In the rows, 128 means zero.
Turns, then the turns between two rows, first turn first; the first pair answered:
turn k257:
[ 94 125 107 106 131 113 120 126 115  98 119 162 157  79 160 136 162 142
 110] |-> [130 126  90 106 133 149 112 147 131 108 121 141 168  66 173 134 113 145
 128]
[130 112  74 115 110 125 153 139 123 118 118 134 162 157 140  96 131 132
 109] |-> [123 107  79 119 104 121 152 139 125 114 119 140 161 160 141 100 138 131
 106]
[124 131 134 153 125 145 162 155 117 117 142 121 134 126 110 122 118 108
 144] |-> [126 136 125 153 120 148 168 146 117 124 143 123 124 141 118 124 123 109
 133]
turn k820:
[115 145 145 127 113  77 129  98 102 118 138 148  93 127 119 124 177 119
 108] |-> [155 147 149 123 115  77 131 109 102 132 138 137  79 138 117 118 166 117
 119]
[133 159 164 140 131 145 115 149 141 137 128 135 142 124  96 138 123 118
 139] |-> [104 148 159 149 123 140 121 145 142 123 133 139 153 118  95 135 127 116
 127]
[125 121 125 127 113 118 151 148 105 112 124 142 182 153 127 103 120 129
 134] |-> [164 136 127 119 122 129 143 155 109 133 121 131 168 148 118 108 102 135
 148]
[161 113 135 145 128 157 141 158 135 148 129 111 149 157 102  99  90 132
 151] |-> [149 127 141 129 135 171 120 153 155 130 130 120 158 105 111 149  87 139
 153]
turn k463:
[160 144 132 109 129 150 115 142 131 136 144 115 101 128 116 123 107 148
 145] |-> [159 127 133 107 127 155 122 151 126 130 142 117 125 136 113 102 111 149
 140]
[159 129 103 123 115 129 131 112 128 110 147 130 123 167 132 118 113 140
 132] |-> [125 148 143 139 111 134 125 128 133 117 152 133 129 165 102 123 116 139
 137]
[116 119 118 118 125 109 111 107 112 121 133 124 106 100 145 142 163 129
 136] |-> [108  92 118 130 114 108 133 124 112 109 132 130 147 122 124 104 160 124
 134]
turn k638:
[125 129 141 116 128 125 125 138 125 121 125 133 136 125 124 134 141 127
 133] |-> [123 127 134 116 126 131 124 134 130 124 123 130 139 118 124 137 133 130
 136]
[119 134 116 143 124 118 127 106 120 143 128 134  93 132 133 131 143 125
 124] |-> [116 138 126 132 124 121 118 112 124 141 130 139  94 123 137 135 146 126
 126]
[135 117 131  94 129 138 120 135 125 136 112 144 136 109 112 138 136 142
 131] |-> [139 116 119  96 131 143 124 137 124 138 112 137 136 109 120 142 127 148
 140]
Now pairs of rows:
Between the rows of a pair lie 2 to 3 turns.
[126 120  63 146 127 137 137 101 107 119 132  87 111 117 199 148  94 133
 146] |-> [ 70 163 132 174 131 123 115 105 119 125 145 121  90 102 159 182 134 123
 138]
k463 then k463 then k257
[ 99 131 113 128 128 123 147 143 138 108 108 149 170  99 142 153 163 133
  91] |-> [168 156 157 142 132 137 146 173 128 162 113 134 121 140  93 130 143 122
 117]
k820 then k820 then k463
[ 95 151 139 135 135  95  99 119 102 116 140 153 118 110 117 161 169 139
 121] |-> [111 118 121 138 129  84 132 122  77 120 135 143 125 148 117 102 164 129
 117]
k820 then k463 then k463
[122 130 152 130 122 155 130 141 140 151 140 109 132 138  94 114 110 110
 138] |-> [123 102 111 115 118 120 143 114 118 131 127 125 117 157 113  91 140 113
 114]
k463 then k257 then k463
[116 136 169 123 141 139  98 130 152 115 131 148 153  89  99 163 145 132
 121] |-> [144 139 141 106 149 135  95 116 150 107 131 142 129  84 131 182 148 143
 119]
k463 then k463 then k463
[119 132 126 122 126 136 123 131 144 113 127 123 155 107 130 142 126 124
 129] |-> [103 136 136 146 123 124 136 122 132 120 139 123 124 137 126 126 142 113
 118]
k820 then k463 then k820
[152 143 137 123 138 141 119 146 125 136 147 124 111 116 151 143  82 141
 114] |-> [162 124 119 112 137 138 127 146 124 133 141 125 126 118 154 125  76 141
 111]
k463 then k463 then k463
[ 94 131 143 154 126 143 132 157 145 114 147 122 166 103 128 142  85 115
 124] |-> [153 146 137 145 132 136 129 150 140 148 148 104 100 127 140 153  90 118
 145]
k820 then k820 then k463
[158  94 142 136 124 111 146 125 117 123 125 153 149 130 106 101 135 137
 111] |-> [141 110 166 144 123 112 135 131 128 126 127 164 134 122  90 115 142 139
 111]
k463 then k463 then k463
[101 153 154 158 132 166 134 158 150 141 149 110 134 119 113 147  98 125
 136] |-> [ 89 118 113 152 123 160 146 143 138 116 135 113 173 118 136 123 106 125
 116]
k463 then k820 then k463
[173 124  87 116 142 126 158 109 112 126 136 118  99 135 170 122 121 140
 124] |-> [155 106 105 135 130 128 173 128 106 111 129 125 149 151 141  86 121 139
 122]
k463 then k463 then k463
[112 104 138 115 117 102 112 144 118  90 124 159 175 110  94 126 157 127
 111] |-> [162  82 106  96 120  98 125 140 103  91 121 143 155 139 124 105 151 130
 116]
k463 then k463 then k820
[134 103 106 122 136  78 146 111 113 125 115 141 130 146 135 112 172 128
 103] |-> [136 124 122 110 150  89 121 107 134 130 118 143 108 119 150 153 173 131
 112]
k463 then k463 then k638
[148 133 118 124 129 118 119 120 108 132 126 129  99 154 133 129 143 119
 127] |-> [116 131 119 128 124 109 122 109 106 120 126 138 111 143 138 128 147 121
 119]
k820 then k820 then k820
[154 159 162 130 124 145  99 116 126 141 144 160  80 132 127 156 150 130
 138] |-> [158 110 159 133 118 157 104 150 124 113 131 171 177 128  99 107 137 138
 134]
k463 then k820 then k463
[ 67 148 147 147 126 130 131 120 141 126 143 130 114 123 131 146 144 120
 124] |-> [119 158 158 134 138 141 117 134 148 143 138 128 103 115 127 157 127 120
 145]
k820 then k820 then k820
[ 88 156 132 146 131 171 113 118 151 143 170 105 139 113 160 169  89 114
 128] |-> [ 73 136 138 156 123 173 121 140 149 138 170 109 174 129 136 139  90 120
 124]
k463 then k463
[140 172 133 115 144 142  87 148 163 126 127 124 125  84 132 169 119 149
 133] |-> [ 79 145 153 154 124 130 117 159 148 111 129 133 177 127  94 117 132 131
 117]
k463 then k463 then k820
[ 94 127 125 136 109 137 133 124 153 133 160 125 121 135 138 157 110 127
 134] |-> [130 133 128 134 116 141 122 129 152 141 156 121 116 134 127 162 104 129
 145]
k820 then k820 then k820
[137  85 107 126 140 147 130 122 136 112 107 129 170  95 152 138 122 148
 123] |-> [168  81 115 137 131 135 151 125 114 131 113 124 147 145 130  92 133 137
 115]
k820 then k820 then k638
[189  93 137 109 127 133 120 152 126 134 122 130 137 139  89  98  92 139
 151] |-> [118  71 129 131 112 107 145 137 116 106 129 138 169 151 100  73 116 132
 132]
k820 then k820 then k820
